Here are some points, one per row:
[ -8  63 -23 -35  -6  -3 -42   2 -26  43  78  22 -40  24  11   1  21   0  64   3  21  10  45  40  30   3 -22  12 -24  -1  51   0  18 -25 -86  -6 -25 -33  10   8 -58 -44 -51  14 -53 -54  23  18]
[ 17   7  -3 -20  82  26   0   1  50 -63  38  10  60  47  14   0  30  50  28 -16  24 -26 -19 -17   4  41 -40  -2 -33 -47  -4   8  -2 -34  40   2  23  11 -27 -12  28 -52  15   2  26 -29  33  41]
[ 34  73 -34 -11   3  13   8 -22 -53   5  27 -43 -19  37  -7  -7  45  52  34  -4  -2  42   1 -17 -13 -56   9  -6  24  37 -19  -6 -10 -24  40  15 -22  57 -29 -44   6  -6 -11 -30  34  80 -21 -38]
[ 51 -82  16  -2  -5 -27   9   5  16  24  19  -5 -26   6 -50 -14 -36  27  22 -48 -71   9  13  31  -9  18  -8 -45 -56  -2 -16  -3   5 -14 -16 -39  15 -14  13 -33  12  32 -36 -39  -3  33  -8   2]
[ 42  65  13   4 -18  -7 -59 -45  31 -52  -3   1  18 -13 -43   5 -47   0  52  43  30 -14 -43  12 -13  13  37  21   3   2 -42 -15  21  67 -64  -8  29 -53  10 -16 -74   2 -15 -45  36  -1  40 -33]
[  3 -12  45  45  19 -73   4  18  12 -11  -3  25 -16 -18  11 -31  12  27 -12 -23 -36 -47  16  38  41 -13 -40   1  25  -2 -29 -39 -10  19 -62  -4 -10  51 -22  -2   2 -38  24  19  39  -5 -35 -47]
[ 16  -9  42  58  -6 -43  49 -32  25 -53  38  18  -4  26   6  -8  38 -19 -17  57   5  23 -17   0 -28  -1  27  -3  27 -22  20  14  30   2  39 -63 -17  30  51  -1  -5 -28 -24  37 -20  39  52  70]
[  31   31  -49   30  -16  -25    2   58    9    6  -20  -12   20   29   32  -24  -23  -24  -93   -2   24   54    3   16  -38   -3   28   60  -32 -101   37   -2  -21   -2  -36  -30  -48  -49  -57   46   35   13  -40  -16   66   -1    6  -32]
[-37   3 -59  47 -99  21 -30 -71  74  10 -24  35  54   9 -10  33  -6 -22  16 -10  11 -57   8   8 -31 -18 -30 -18 -44 -30 -27  26 -40 -85  -1  17 -14  39   3 -31 -68  22  19  38  28 -11  11 -14]
[ 15 -25  24  42  57  23  -9  11  15 -47   8  -9 -33 -25 -52 -10   2 -48  -5  64  27 -28  56 -44  -8   9  18  32 -19  36  45  90   9 -57 -24   3   1   4  13  -6   8 -44  33 -12  32  23 -23  10]
[-94  11 -53   3 -17 -32 -25 -10  -9  17   7  51 -19 -14  15 -19  29 -12 -41   8 -24  37 -28 -46  47  34 -17   7 -38  54 -14   5  14   4   7 -82  42  -6  -7 -14 -10 -52  -6 -59   5 -33  24  -4]
[-17 -21  13  11 -20  -6  34  77   7 -37 -15 -65   8  -7 -10  43  29  38 -15  41   6   8 -35  -6  -8 -42 -67   6 -42  26  36   8  56  23 -11  17  24  22 -33 -10 -42  65  -8  -2 -36 -19  -8  -4]
[  4  63 -31  18  25  68 -13  10 -18 -18 -16  21 -44  13 -20 -31 -47  29 -26 -32   2 -20 -33  20 -18  26 -27  10   1  -6 -21   3  62  -9  71   2 -13  51  31  43 -14 -23 -32 -22 -22  36 -75 -28]
[  0  52  67  20   6 -71 -36   9 -28  36 -25 -38  36   7 -15 -16  22 -21   7 -49  62  39  62 -44 -51  51  33 -31 -43   0  -6 -44   2   0  60  35  75  12  23  31 -29   7 -19  17  -4 -45 -21 -36]
[ -1  28 -26  -4  -5 -12  54 -12  -7 -40  42  11  14 -11  57  -1 -28 -47 -11   5  -2 -24  13  46  -3  37  29  11  18  22  21  -5  37 -13 -20  34  46   8  -2 -63  47  50  48 -29 -39  -9 -22  10]
[ 18 -40 -23  43   5  19  44 -12 -29  34 -18  29 -16  75  -7  33  14 -21   3 -10  33 -30   5  13  43  22   7  -4  66  44  42 -25  50   2  -4   5  47  -5 -21  -2 -11  39  -1  -9  55  -8   0  33]
[ -8   8   9 -14  45 -24  -8 -28  26  60  20 -17 -41  11 -15  16  29 -38  -1  34 -20 -23 -46  34 -23   4  44  31 -27  29 -41   8 -54  11  35 -34 -30  16 -41  25 -17  44  21 -26 -21 -48 -41  46]
[ -9 -28  -3 -35  21 -32 -37 -24  38   7 -50  56  36   9 -35   4   2 -20  12  -2 -13  57   7   3  19  16   2  44  27 -19  49   1 -19  35  25  47 -10  20 -39 -21 -17 -24  25   8 -69  88 -26   4]
[ 24  22   8 -24 -47 -50  14  16  36  34  22  -7 -12  53   7 -37 -74 -27  23  18  38  20 -48   4   1  15 -35 -24  11  22  12  72 -57  32  24  33  33   0  54  47 -29   4  44  -5  21   3  60 -79]
[  3  -6   4  12 -51 -10  17  32 -29  36  27  24   5 -40 -39 -29 -15  77   8  -2   0  -6  36  24 -54 -17 -29   3  23   4  -7   4  25  27  25 -19 -12 -55 -45  -4  13 -39  88  31  15 -28 -18  29]
[-28 -65 -25   7  36  48 -11   6 -56   2   4  -2  18 -52   4 -54  24 -17  33  40 -19 -11   1  25 -23 -60  21  12  -2 -54  57 -43 -15  13  27  -2  53  27  28  -3 -10  16  -4  -9  -2 -25  37 -45]
[  7 -57 -27  12 -56 -10 -26 -22 -43  36  30 -35  19 -48 -32  52  -1 -52  -2 -66 127 -23 -66 -18  23 -44 -60  34  17 -60 -67  33 -24  19 -40 -18   0  31  39 -30  72 -22  -8   6 -29  10 -27  17]
[-39  82 -20 -26   5  23  30  30  17  -4 -40 -50 -43 -54 -49  11 -23 -41  45  -6 -18 -18  30  35 -13  31 -52 -38  41 -11  23 -44 -18  17  38 -13  -9  37   0   7  43 -17 -41 -26  22  25  42  34]
[ -35  -18   24  -16    0  -16   26   14    5    7  -12   -1  -16   27   11  -46  -42   21   20   -4   -1  -67  -25 -103    4  -10   24   -5   34  -40   16  -27    7    0    5   28  -66  -30    1  -52   -2   33  -27  -41  -26  -11   -2   -9]
[ 78 -12  23 -46 -14  43  23 -14  -7  16 -32   1   9 -29  27  30  33 -21 -14  26 -34  -5  -4   9  73  24  25 -16  -3  -8 -38  51  33  10  66  32 -36 -28  -9 -51  18 -40 -54  24   8 -61  -2 -66]
[  9   4  32  -7   3   8 -30 -35 -62   7 -66  19 -42  14  69  51  18  17 -17   9 -38 -19 -18   0 -95  17 -44  18  14  36  -1  16 -64 -22 -16   2  27 -34   0  -7  24 -18 -35  15 -45  -7   3  -7]
[  1  10 -30  30  36  47  48  -9  40 -11 -32  15 -27  14  -5  31 -47   7 -48 -33  41 127  24 -10 -31 -29  42 -50 -10 -36  32  -3 -47  53 -75 -38 -37   4  -8 -30  48   6   0  40  29 -73 -31 -45]
[-65 -21  30   9   2 -26 -30  50  17  10  14   2   4  22 -20 -10 -53  28  -4  -6 -33  21  18  57   6 -36   9  67  33  35 -68  -9  28 -39  -3  38 -18  -7  14 -36  47 -15 -25  64  39 -24   6  -4]
[-15  -8 -30 -11  31  13  20  56 -35  17  33  35  58 -12   1  19 -34 -19  26  82 -12 -28  11 -40  -8 -39  22 -65  -6 -13 -16 -19 -14   3 -13 -25  59  -6 -22  43  13   7 -41  50 -22  42 -15   4]
[ 15 -12 -18 -55  48  14  -5  37  34  29 -56   0  47 -10  32   1  54 -19  -2  29  27  10  -9  -4 -16  13 -23  11  -5  59 -33 -58  -3 -17  -7 -56 -69 -28  92  -4 -19  -9  49  -6  -1   4 -20  10]
[ 25 -14 -44 -29 -11  18  31  -2   9 -18   9 -15 -22 -22   2 -36  21  41  -5 -33   4 -42 -30 -24  16  70  67  51 -48  35  39   5 -18  12 -24  24  33  14  18 -15  -1 -16  -5  88  33  35  10  52]
[-20 -37  13  36 -18  -5  54  34 -12 -39   2   8   3 -63  52   8  -6  62  19 -20  36  39  47  33  31  18  -3  16  44   1 -44   8 -47 -27  15   9 -18 -28 -13  30 -67  10 -21 -39  -5   8 -13  26]
[-16   2  24 -16 -47  40 -13  59  -6 -64 -16 -18  31  52 -12 -56  49 -48  19 -58 -32 -20 -16   7   3 -37  39 -50  43   9   4  42 -11  10 -17 -10   7 -21  -6   6  13  18   9 -21 -29 -20 -13  32]
[ 14 -15 -47  -7  47 -20 -63 -30 -10 -24 -24 -73  22  18  49 -37 -58   2 -29   0   3 -25  37  -7  45 -20   9 -47  32   9   2  18  12  12  23   5 -12   6 -21 -21  -9  12   8  17 -18 -11  35  54]
[ 20 -12 -15   6 -13  14   3 -17  41  44  46 -40 -10  10  17  62  52   4 -59   3 -53 -34  17 -16 -20  -2  40 -28   6  -5 -29  -8   7  61   0  83 -11 -15  33  34  12 -66 -13 -51 -20 -13  -1   7]
[ 23 -46   9   7 -35  25 -58  32  16 -46  69   8 -19 -40  28  43   7   1  12  -8 -26  27  18 -34   6  59 -42 -10  30  19  13 -35  13  -1  11 -13 -27  18 -25  33   8  92  15   8  11  -8  -9 -23]
[  3  28  30  18  22  -1   1  38 -29   8 -15  35  26 -26  26  79 -21  17   9 -58 -41 -30   1 -16  38 -71  17  13 -32  -6  49  25  18  29  19 -23   0   5  37  18 -21  44  31 -12  15  20  29  21]
[  7   5  56 -81 -30  -3  -9 -49   9 -41   3  39 -43   3 -37 -24   3 -12 -77  23  19  18 -20  11  47 -60 -11 -18 -34  -4  18 -58 -25 -37  31  30  20 -28  -1  15 -19   1  16  -6  11  20 -30  43]
[-43  -2  15 -52  -3  10  -3 -53 -33  10 -33  43  33  16 -54 -19  33  53 -23  43  31  -2  47  10  29  25  23  -4 -13   2  -5  20   3  12 -25  14 -30  43   0  46  58  55   9 -10 -36  46  46 -30]
[-53 -22  29  -2  23  -7  -9 -65  -5  30 -45 -30 -37 -34  80  15  31 -22  50 -16   4  15 -55  14 -45  -5  -4 -30 -19  25   1  10  51 -25 -18  12 -17 -57 -49  62  28 -31  16  16   7  39 -11 -25]
[  28    8   34   37    0   31   47  -40  -32   43   11  -48   10   -6  -37  -25  -37   -1    0  -23 -100   36   -1  -41   45   17  -19   33   12  -39  -40  -25   -4  -39  -36   -8   13   -7    8   17   -9    9   50   21  -31   -8   16    7]
There is one direction along which these points spread out most. Take the direction at right angles to it along which they spread out most. Go by this last direction. For each point below, how far along it does it lie, from 0 to 99? 50 is the average, and the first point above lies past it. One standard deviation of the points above along it is 16.
[ 51 -82  16  -2  -5 -27   9   5  16  24  19  -5 -26   6 -50 -14 -36  27  22 -48 -71   9  13  31  -9  18  -8 -45 -56  -2 -16  -3   5 -14 -16 -39  15 -14  13 -33  12  32 -36 -39  -3  33  -8   2] 35
[ 17   7  -3 -20  82  26   0   1  50 -63  38  10  60  47  14   0  30  50  28 -16  24 -26 -19 -17   4  41 -40  -2 -33 -47  -4   8  -2 -34  40   2  23  11 -27 -12  28 -52  15   2  26 -29  33  41] 48
[-16   2  24 -16 -47  40 -13  59  -6 -64 -16 -18  31  52 -12 -56  49 -48  19 -58 -32 -20 -16   7   3 -37  39 -50  43   9   4  42 -11  10 -17 -10   7 -21  -6   6  13  18   9 -21 -29 -20 -13  32] 37
[-37   3 -59  47 -99  21 -30 -71  74  10 -24  35  54   9 -10  33  -6 -22  16 -10  11 -57   8   8 -31 -18 -30 -18 -44 -30 -27  26 -40 -85  -1  17 -14  39   3 -31 -68  22  19  38  28 -11  11 -14] 85
[ 15 -12 -18 -55  48  14  -5  37  34  29 -56   0  47 -10  32   1  54 -19  -2  29  27  10  -9  -4 -16  13 -23  11  -5  59 -33 -58  -3 -17  -7 -56 -69 -28  92  -4 -19  -9  49  -6  -1   4 -20  10] 64
[-65 -21  30   9   2 -26 -30  50  17  10  14   2   4  22 -20 -10 -53  28  -4  -6 -33  21  18  57   6 -36   9  67  33  35 -68  -9  28 -39  -3  38 -18  -7  14 -36  47 -15 -25  64  39 -24   6  -4] 36
[-39  82 -20 -26   5  23  30  30  17  -4 -40 -50 -43 -54 -49  11 -23 -41  45  -6 -18 -18  30  35 -13  31 -52 -38  41 -11  23 -44 -18  17  38 -13  -9  37   0   7  43 -17 -41 -26  22  25  42  34] 45
[-43  -2  15 -52  -3  10  -3 -53 -33  10 -33  43  33  16 -54 -19  33  53 -23  43  31  -2  47  10  29  25  23  -4 -13   2  -5  20   3  12 -25  14 -30  43   0  46  58  55   9 -10 -36  46  46 -30] 53
[ -35  -18   24  -16    0  -16   26   14    5    7  -12   -1  -16   27   11  -46  -42   21   20   -4   -1  -67  -25 -103    4  -10   24   -5   34  -40   16  -27    7    0    5   28  -66  -30    1  -52   -2   33  -27  -41  -26  -11   -2   -9] 39
[ -8  63 -23 -35  -6  -3 -42   2 -26  43  78  22 -40  24  11   1  21   0  64   3  21  10  45  40  30   3 -22  12 -24  -1  51   0  18 -25 -86  -6 -25 -33  10   8 -58 -44 -51  14 -53 -54  23  18] 69
[  9   4  32  -7   3   8 -30 -35 -62   7 -66  19 -42  14  69  51  18  17 -17   9 -38 -19 -18   0 -95  17 -44  18  14  36  -1  16 -64 -22 -16   2  27 -34   0  -7  24 -18 -35  15 -45  -7   3  -7] 69
[ 42  65  13   4 -18  -7 -59 -45  31 -52  -3   1  18 -13 -43   5 -47   0  52  43  30 -14 -43  12 -13  13  37  21   3   2 -42 -15  21  67 -64  -8  29 -53  10 -16 -74   2 -15 -45  36  -1  40 -33] 79
[ 24  22   8 -24 -47 -50  14  16  36  34  22  -7 -12  53   7 -37 -74 -27  23  18  38  20 -48   4   1  15 -35 -24  11  22  12  72 -57  32  24  33  33   0  54  47 -29   4  44  -5  21   3  60 -79] 81
[ 34  73 -34 -11   3  13   8 -22 -53   5  27 -43 -19  37  -7  -7  45  52  34  -4  -2  42   1 -17 -13 -56   9  -6  24  37 -19  -6 -10 -24  40  15 -22  57 -29 -44   6  -6 -11 -30  34  80 -21 -38] 51
